One turn moves every row onto another: examples first, then more rows asked:
laka: -4.311, -0.511, 2.360, -2.630, 2.239, -2.738, -2.545, -0.345, 2.220, 0.449, 3.872, -0.320
gemok: -2.448, -0.641, -0.525, -4.942, 1.385, 1.977, 0.459, 0.506, 1.534, -0.518, 0.606, -1.322
feg: -1.236, 0.774, 3.054, -0.587, 1.187, -0.608, -3.455, -4.805, 1.561, -1.697, -0.495, 0.761
Bote: -2.436, 0.064, 2.564, -3.154, 0.995, -4.264, -3.753, -1.153, 0.155, -2.769, 1.273, 1.736
toti: -2.130, -0.949, 3.279, -0.361, 0.794, -0.979, -0.705, -1.072, 2.427, -0.845, -0.131, 2.359
fab: -2.035, 0.353, -0.323, -2.607, 1.049, -0.438, -5.595, -4.256, 0.657, -0.451, 2.688, -1.847
pofi: -3.180, 1.321, -0.111, -1.608, -0.025, -0.297, -2.187, 2.353, 1.711, 0.030, 2.510, -2.292
deve: 1.380, -0.145, 0.656, -3.790, -0.414, -2.075, 1.184, -0.228, 1.798, -0.169, 1.039, -0.533
Vukar: 0.065, 0.006, -0.716, -0.442, 1.167, 0.584, -0.098, -1.219, -0.360, -2.412, -0.635, 0.665
lepi: -4.516, 0.463, 2.522, -1.610, -0.407, 1.912, -3.448, -1.659, 2.391, 0.310, 1.388, 0.979
Padud: -1.493, 1.923, 0.051, -2.007, -1.330, -1.701, -3.188, 1.355, -0.442, -3.118, 0.053, -0.204
laz: -0.836, 1.580, -1.475, -3.844, 0.959, -0.693, -0.689, -3.612, -0.265, -3.262, 3.950, -0.511
bogoz: -0.754, -0.736, -0.101, -5.056, 1.588, -2.075, -2.742, -1.241, 2.632, -0.678, 0.126, -4.368
keb: 0.084, 0.897, 0.596, -1.422, -0.977, -0.514, -1.625, -3.284, -0.099, -0.153, 3.240, 2.112
fifu: -3.602, 0.040, 2.967, -5.288, 1.445, 0.704, -2.976, -3.100, 3.299, 0.303, 0.952, -1.516
vava: -4.392, -0.699, -0.253, -3.893, 0.780, 1.772, -3.958, -0.037, 1.323, -1.509, -0.540, -1.014
neti: -2.073, -1.949, 0.486, -2.498, 1.895, -1.054, -1.339, 0.645, 1.247, -2.850, -2.109, 0.164
nef: -0.442, 2.370, 1.564, -3.169, 0.673, -1.844, -0.749, -3.299, 3.372, -1.844, 2.465, -3.947
nel: -1.000, 1.243, -0.550, -1.653, 2.544, -2.047, -1.750, -4.469, 1.369, -2.958, 3.087, -2.715
Kodav: -0.402, 2.680, 0.648, -5.229, -1.069, -0.555, 0.491, -2.488, 1.674, -2.105, 3.349, -1.543

lepi turns into vava
pofi turns into Padud
Now find these:
nel turns into nef
bogoz turns into deve
fifu turns into gemok

One turn moves every row onto another: examples first, then more rows asked:
virik: -1.111, -1.005, 3.399, -0.809, -2.098, 0.844, 3.605, 1.350, 1.122, 1.166, 0.297, 1.571, -2.902, -2.429, 0.470, 3.838
Vite: 0.809, 1.436, 2.112, 0.009, -2.475, -0.479, 3.483, 1.369, 1.174, 2.844, -0.895, -0.131, -2.326, -2.144, 0.048, 0.771
zas: 1.090, -0.205, 1.748, 1.120, -0.051, -0.948, -1.867, 1.268, 0.304, 1.440, -1.284, 0.939, -1.133, -4.707, 0.652, 4.056
zabeb: 3.273, -1.343, 2.191, 0.227, 1.089, -1.014, 0.732, 2.270, 1.097, -2.909, 1.556, -1.057, 0.214, -1.696, 2.913, 5.412
vopo: 0.144, 1.109, 1.306, 1.121, -2.099, -0.959, 2.876, -0.792, -0.938, 0.795, 1.351, 2.416, 2.061, 2.729, -0.572, 2.665
miz: 1.043, -0.635, 0.379, -1.714, 0.624, -3.629, 0.918, -1.493, 1.936, -0.501, -1.298, -0.058, -0.359, -2.230, -0.541, 5.618
boket: 0.809, 1.948, 1.311, -0.062, -3.093, -0.380, 2.405, 2.068, 1.054, 3.271, -2.322, 2.457, 1.912, -1.839, 1.003, 1.797
sef: 0.873, 1.238, 2.018, -0.022, -1.431, -2.707, 0.799, -2.265, 1.440, -1.672, -2.434, 1.889, -1.394, -2.668, 0.650, 3.045
todef: 1.893, 0.948, 3.279, 0.687, -2.505, 0.406, 2.076, 2.725, -0.666, 0.193, 3.639, 3.141, 0.285, -0.829, 0.376, 0.358
gokog: 0.226, 1.231, 0.575, 2.136, -1.738, -1.169, 3.237, 0.209, -0.699, -0.791, 1.420, 1.960, 2.615, 2.180, 0.253, 2.709
pob: 2.859, 1.359, 4.750, 2.606, -1.130, -1.641, 1.178, 1.900, 0.194, 0.795, 0.195, 0.951, 3.694, 0.418, -1.191, 1.000
moke: -1.250, -0.350, 5.837, 0.025, -1.943, -0.584, 2.490, 1.315, 0.450, 1.219, 2.527, -1.128, -0.324, -1.654, 1.142, 4.041
bip: 3.412, -0.678, 3.428, -0.618, -0.310, -1.850, 1.827, 2.049, 1.242, 1.826, -2.067, -0.925, 4.103, -3.468, 0.575, 4.918
bidap: 0.455, -1.885, 5.833, -1.552, 0.041, -1.984, 0.786, -1.206, 0.244, -1.395, 1.732, 0.411, -1.216, -1.841, -0.995, 3.046
komep: 0.491, -3.232, 0.597, -0.941, 1.044, -0.941, 0.948, -0.187, -0.342, -0.902, 0.645, 1.078, -0.505, -2.491, 0.234, 6.754
sukif: 1.721, -2.057, 5.670, 0.170, -1.021, 0.509, 4.799, 2.094, 1.134, 0.400, 2.571, -0.644, 2.166, -0.857, -0.002, 3.811
norik: 2.529, 2.441, 1.836, -1.327, -2.054, 0.752, 1.301, 0.249, -0.484, 0.866, 2.143, 2.551, -1.524, -0.536, 0.340, 0.324
Rudag: 4.033, 0.688, 0.937, -0.326, -2.430, -1.730, 3.701, 0.496, 0.463, -1.079, 2.368, 1.776, 2.886, 1.895, -0.181, 2.719
masos: 2.217, -1.794, 4.324, 2.576, 0.953, -2.281, 0.531, 1.986, 0.068, -0.691, 0.518, 1.390, 4.258, 0.392, -0.271, 2.403
Pabuv: 1.249, -2.273, -0.422, -1.187, 0.286, -0.617, 0.670, 0.127, 0.825, -1.677, 0.539, 0.013, -0.639, -2.645, 0.601, 6.679
reb: 1.613, -1.508, 5.348, 0.439, -1.347, -0.373, 1.710, 2.886, 1.528, -0.097, 0.911, 1.232, 4.673, -2.931, 0.370, 5.367
pokod: 3.887, 0.331, 1.716, 0.333, -1.632, -0.537, 2.426, 3.227, 2.109, 1.517, -2.864, 2.141, 2.156, -3.817, -0.387, 2.787
kiz: 4.653, 2.603, 1.695, -0.720, -1.706, -1.073, 0.587, -0.073, 2.672, -1.034, 0.956, 0.988, 3.812, -0.404, 1.236, 1.953
sis: 3.557, 0.480, -0.008, 0.570, 1.417, -0.458, -1.568, 2.478, 0.263, 1.168, -1.757, 1.734, 0.496, -2.603, 1.077, 3.575
rem: 2.055, -0.169, 0.191, -2.827, 0.986, -2.623, 0.638, -0.800, 0.935, 0.411, -1.866, -0.187, -0.494, -1.613, -0.841, 5.359
Sir: 3.915, -0.236, 0.637, -0.564, -0.876, -1.104, 3.645, 1.685, -0.300, -0.354, 2.358, 2.025, 3.482, 1.842, -0.295, 2.374
rofan: -0.735, -1.254, 2.029, 3.356, -1.141, -0.632, 2.425, 0.212, 1.072, -1.926, 2.018, 1.446, 0.143, 0.546, 1.578, 0.966
lesoz: 2.079, -1.561, 4.966, -1.968, 0.772, -1.734, 0.183, 1.507, 1.868, -1.109, 0.726, -0.556, -1.022, -3.846, -1.442, 3.788

sis turns into masos
komep turns into vopo
Pabuv turns into gokog
Now find these:
rofan turns into sef
lesoz turns into todef
reb turns into moke
bip turns into sukif

